A single turn carries every row of the set below to another of its rows. Some are shown first; where does it send the rows asked next?
Mil: [ 56 -47 -42 -30 -48 -34 -33  17 -46  -8  31   2 -31 -40 -19  15 -39 -16
  10  18  25  -7 -16   8]
lilal: [-13 -68 -23 -33 -33 -63  23  16  -5 -13 -15 -26 -31 -57   2  26 -40  -1
   5  -6  -1 -29  -1  27]
geto: [-14 -49 -45 -17 -35  -9 -53  33 -30 -13  -5  23  -9 -21  13   1 -22  -6
   5 -15  20 -37  32  11]
vod: [ 27 -45 -17 -58 -77 -15 -13  37   9  -4   7  -6 -52 -17 -10   0 -11  -7
 -43  -3   3 -51  13  33]
bukab: [ 12 -31 -24 -48 -16 -35  -2   4 -24 -17  21 -20 -28 -43  43  35  -8  13
  17 -33  23 -29 -25   9]
nem: [ 69 -47 -40 -48 -62 -15  10  33  -9 -22  -7 -47 -20 -13   6 -16 -18  -4
  17 -26  -3 -36   4 -27]
deki: [ 15 -57 -27 -55 -47 -27  -2  22 -11 -19  -8 -49  -3 -10 -19  13  -1   9
  17 -41 -10  -2 -14  44]
tos: [  8 -49 -25 -10 -37 -24  -8  14  -6  14  26  -4  14 -43  27 -30 -11 -15
   1 -10  15 -26   7  23]
mas: [ 24 -21   8 -36 -57  -5 -18  22 -30   6 -21   6 -54 -50  -8 -20 -15  19
  33 -19   0 -27  32  -5]
Zit: [ 38 -79 -36 -29 -45 -15 -34  21 -14  13   9 -21 -29 -15 -18  36 -13 -31
  30  -4 -14 -41 -19  28]
keb: [ -9 -62 -32 -46 -24 -55  -5  24 -22 -18   0 -15 -35 -69  11  22 -38   6
 -18  -3  31 -11  -9  22]
Moviz: [ 39 -45 -58  -8 -38 -30 -35 -14 -50  -7  14 -22 -34 -45  -8  20 -32  15
  13  -1  10 -64  22   2]
vuka: [ 19 -16 -26 -54 -45 -28   5  24   1  14  14   0  -4 -33  -7 -27 -64  -1
  18 -14 -22 -24   3  27]
lipe: [ 23 -58 -47 -33 -57 -38 -10  36 -18  -8   5   2 -35 -14 -24   0  -9   2
 -18   0 -15 -24  53 -21]
Kiti: [ 56 -33  -3 -31 -61 -18 -20   6 -22 -30  23 -44 -16  -7  -7  -2 -23  -9
 -16 -22  18 -29  24 -19]
piz: [ 36 -53 -23 -79 -63 -14 -16  32 -26  12  26  14 -14 -35   7   5  11  -1
  -8   5   6 -39  30  18]
rivav: [ 29 -46 -30 -19 -38 -19  -7  30 -10   1  -6 -12 -58 -54   4 -41   0   1
   2 -22  19  -2  22 -23]
keki: [ 18 -38 -65 -71 -37 -36 -20  12 -18 -23  10 -32 -43 -15 -15   8   2   0
  11   7  -4  -7 -33  27]
Vadov: [ 32 -49 -51 -42 -73 -13 -24  49  15 -14  26 -10 -13 -29  11 -26   2  -5
  -6  -6  34 -55   3  31]
lir: [ 37 -51 -48 -79 -68  -1 -27   9 -24 -20 -11 -32 -50 -18  -2 -23 -33   0
   9 -28  29 -43  -5 -23]
tid: [ 26 -54 -25 -35 -69 -11 -23 -15 -18 -21   1 -35 -47  -2   1  -3 -11 -26
   3 -16  22 -73  16  -9]
Zesod: [ 32 -37   7 -50 -52  15 -24  43 -11   4 -16   6 -34 -37  13   8  18  -6
  14 -28   7 -47  19  24]
kon: [ 60 -51 -41 -51 -53   3  -6   3   8  -9 -11 -20   4 -54  -1  26 -37  21
  21 -44  -3 -43 -10  20]
pubi: [ 34 -75  -5 -34 -73   0 -43  16 -14  -2 -11 -18 -28 -38 -18   8 -50  12
  24 -28  16  -4 -21  29]
dokur: [ -4 -42 -25 -41 -60 -47  -3  10 -33 -20  -5 -24 -28 -23  17  30 -31  57
   6  -9  -8 -42 -19   2]
kun: [ 46 -62 -68 -60 -49  -9 -45  -5  -5  -2  12 -24 -36 -40   7  26 -35  27
   9   0  -5 -58  -6  17]
ket: [ 22 -41 -15 -59 -48  -7   9  27  -1   6 -10  -9 -55 -40  -6 -21 -21 -27
   9 -59  22 -38  24  30]
pulom: [ 57 -28 -24   7 -47 -12  -8  -6 -30 -16  -5 -25  -6 -68  -3  11 -31  17
   6 -31  20 -40  -1   5]
depof: [  6 -47 -53 -46 -74 -37 -17  19 -12   3  28  -9  -9 -21 -39 -33 -33  10
  16 -13   2 -42  40   1]
Reva: [ 33 -44 -25 -47 -70 -37   2  16 -31  17  12   5 -38 -46   0 -26  -2  17
  21  23 -12 -35  35 -10]
boson: [ 14 -36 -28 -62 -50 -55  21   9 -30 -20  19 -17 -24 -31  35  31 -37  29
  15 -21  13 -49 -15  29]
zazol: [ 12 -45 -11  -9 -64 -39  -5   7 -27 -49 -14 -37 -24 -28   1  -5  -8  19
  12 -27  31  -3   2  44]
Dukat: [  6 -20 -45 -33 -51  -9 -37  46   3 -12 -22  10 -43 -19  11 -11 -43  11
  16  11 -20 -47  -7  20]
vep: [ 25 -16 -36 -41 -37  -1 -32  49   1 -23   4   0 -21 -26 -21  -2 -20 -20
  28 -52  24 -39  30  15]
fato: [  7 -33 -60 -34 -46 -55  -8  -2 -44 -49  -3 -12 -54 -20  -7   6 -11  -5
  30   2  24 -18  10  25]
nog: [ 16 -14 -26   0 -55 -12 -30  26  14  -6   4 -23 -43 -37 -24 -39  -7   9
  22  -8  -2 -35   3 -10]
vere: [ -9 -42 -28 -31 -23 -33 -17   2 -32 -15  -5 -21 -24 -30  16  42  -7  35
  23 -32  -5 -27 -15 -18]
ziro: [ -8 -65 -40 -37  -9 -52   1  39 -11 -20 -20 -20 -38 -52  11  43 -26  -7
   5  -8   1 -27  -3  17]
luvid: [ 50 -68 -33  -1 -73 -36   7  16 -26 -17 -15  -1 -30 -45  -3   1 -41 -10
  54  -5  16 -27  -4  16]
fomub: [ -7 -50 -14 -43 -24 -46 -14  30  -6 -17 -13 -24 -41 -58  -4  31 -48  18
 -15  -5  -2  -5 -14  18]

vep turns into nog
Reva turns into piz
Now these:
boson turns into bukab
Dukat turns into vuka
lir turns into nem
lipe turns into vod
ziro turns into fomub
kun turns into kon
luvid turns into Mil
fato turns into keki

A single turn carries every row of the set below to another of its rows. Some are shown first; where does it send the rows asked next?
Teku: [-20  39 -10 -11  -3  -6  13  25  17  -1  11   6  -9   8 -25  -2 -15  38
  43  13]
lubav: [ -9 -23  -9   1  15  27 -14  37 -11   3   2  -8  -4   0  19  35 -11   6
 -37 -24]
fuzal: [-20 -19  16 -27  -5  16 -14  26 -11  26   5 -31   2  10 -25  20  25  26
 -21 -30]
dus: [-18  24  -9  -5   4   5  17  28   9  -6   5  13   0  21  -8  -6 -22  31
  57  20]
gipu: [ -6  11  10   1  20  25 -32  17  -9  24  11 -35   9  -7 -12  31  19  19
 -37  -6]
vaga: [  4  -5  25  27  -1  -1 -23  -6  10  16  -3  -3 -16  41 -39 -11  31   5
  29  -8]
pap: [-25 -22  17  -3  25  47  -9  30 -11  -1 -11 -26  -3  25  26  10   3  15
 -23 -20]
Luno: [-11  -2  35  10  21   6  11  17  15 -10  -8 -17  -1  17  -5 -36   8 -42
  10  -7]
Gifor: [-19  -5  14   0  13  40  -3  26 -41  18  -8 -22 -14  22  13  37   5  -6
 -13 -11]
deva: [ 15  -2  22  29   5  -3 -27  -6  22  20  -7  -5 -18  34 -36 -11  29   9
  17  -3]
sonom: [  7 -13  14  27   9 -16 -29  -7  27  -5  15   6   8  27 -32  -7  19  21
  15 -27]
Gibi: [  4   0  11  37 -10 -21 -30  -2   7  16  19   7  -3  19 -41   9  11  -7
  20 -15]
ropi: [  0  -2  -3 -22  -2 -25  50   0  -6  -2  -6  12  -1  28   7   2   9   0
  27 -24]
daz: [-33 -10  12   7  20  50 -18  14 -41  11   5 -18   0  17  -6  22   9 -12
  -7 -14]
Vasog: [ -1  31 -15  -9   8  -3  12  26  22   1   3   9   3   8  -8  -4 -18  47
  36  24]
gikib: [-20  34 -14   1  15  10  14  20  16 -19   4  13 -12  14 -16  -7 -15  29
  53  15]
taki: [-21 -33   2  -1  17  54 -26  37   3   6  -9 -18 -18  10  -9   3  10  -6
 -14 -13]
mot: [ -1   3   9  -3  16  31  -9  24 -26  27 -11 -27 -12  10  13  42  10  12
 -34  -5]
Fogo: [  0 -20  14  32  11  -6 -30  -4  22 -13  13  10   5  31 -30 -12  15   9
  23 -27]
Nuf: [-27 -19  14 -22   2  25 -14  19 -20  27   4 -29   7  11 -14  12  19  28
 -31 -28]
koni: [-22   6   7  11  -6   7  23  21  28  12  -8  -7 -13  14  24 -35 -15 -21
  13  10]
zaf: [-30 -33   5  -1  19  55 -22  26  -8   8  -6 -17 -10  12  -2  -4   8   1
 -24 -15]
zepu: [  3  -7  22 -19   2 -38  24  11  -1  -7   6  -7  15   8 -23  -5  14 -18
   7 -37]
bodu: [-22 -23   2 -10   1  18  -5  35 -32   5   9  -9   3  11  12  42  -7   8
 -23 -37]
geda: [-38  -8  18  10  17  49 -23  22 -32   5  14 -23   1  16  -9  21   7 -18
   2 -14]
gani: [ 29  22  15  11  31 -20   4   3  11   3  -3 -13   6  -8 -10  -2  16 -23
 -17   4]
fakap: [ -2  34 -20  -9  10   3  13  23  27  -5  -3  10 -19   7 -20  -5 -10  40
  37  20]
Vefa: [ -9  43 -14  -6  11  -4  11  18  20  -8   7   6  -5   8 -21   1  -7  46
  39  15]
fubo: [ 19 -16   3   6  30  -9   7  17  27 -17  -9   3  -2  -2  -6 -21   4 -35
  -8 -13]
ruvi: [ -5  13  30   6  17 -14  18   4 -20  -9   5  -8   7  15 -15  -1  11 -47
  23 -15]
lamev: [ 10 -21 -17   2  38  36 -27  19  -2  -2  -3  -8  -4  -3  -8  30  18   9
 -29 -15]
Gizo: [-23 -28  -2 -18   9  26  -8  15 -42   7  10  -6   6  13 -17  34  12   7
 -13 -36]
Feru: [-21 -23   4 -17  12  24  -9  17 -38  -3  12 -11   6  18 -21  40  20   5
   2 -40]
robal: [ -1 -29 -19  -2  28  37 -23  18 -13   7  -2  -3  -3  -4  -3  23  10   7
 -37 -18]
Vedet: [-20  28  10  18  17  -3  29  -7 -10 -12  14   0  13  24  24  -1  -7 -20
  31  -2]
Pok: [-18  31 -11 -11   4   2  20  24  12  -8   1  12 -16  16 -24  -3 -11  31
  52  11]
zofi: [ -5  34 -10 -13  -1  -9  17  26  11   6   3  10   2  12 -15   2 -17  43
  41  21]
Zifod: [  0  28 -15  -2  14   7  11  27  22  -1  -4  12  -4  11  -5  -7 -18  37
  40  30]
ludez: [ -9  25 -15   2   8  10  13  31  14  -4  -1  16  -7  15  -7  -7 -25  25
  50  28]
Dize: [ -8   3   4  -1  25  32 -24   7 -24  28   5 -28   3  -3  -7  28  18  17
 -41  -5]
duv: [-21 -12  21 -17  13  28  -4  28 -15  10  -5 -31   5  24  17  21  10  35
 -31 -28]
Muzef: [-17  36 -16   3   9   8   7  28  27  -7   3  11 -15   6 -17 -10 -20  29
  42  23]
tapi: [  6  15  39 -12   9 -29  13   9  18  13  -2 -31  14   4 -17 -22  23  -3
 -14 -13]
zene: [ 10  41   1  15  26 -17  19 -12  12   2  10  -8  18   1  24   3   0  10
  -5   9]
zok: [  7  -1   7  44  -2 -13 -37  -1  17  13  14   8  -9  15 -36   3   5 -13
  15  -8]
felo: [-15  19  17 -10 -22 -27  31  10  20  31   3 -19   2  10  10 -19  -3  10
   0  -3]
vele: [ 22  -3 -22  -1  20  -7  33   4  25  -5 -19  15 -15  13  20  -8   4   0
   5  -1]
vized: [-15  29  -5 -13   1  -3  21  24   5   0   5  10   2  20 -14  -3 -16  38
  52  20]

vized turns into dus
vaga turns into Fogo
gikib turns into Muzef
Now these:
zene turns into felo
zaf turns into robal
mot turns into duv
taki turns into lamev
gani turns into tapi

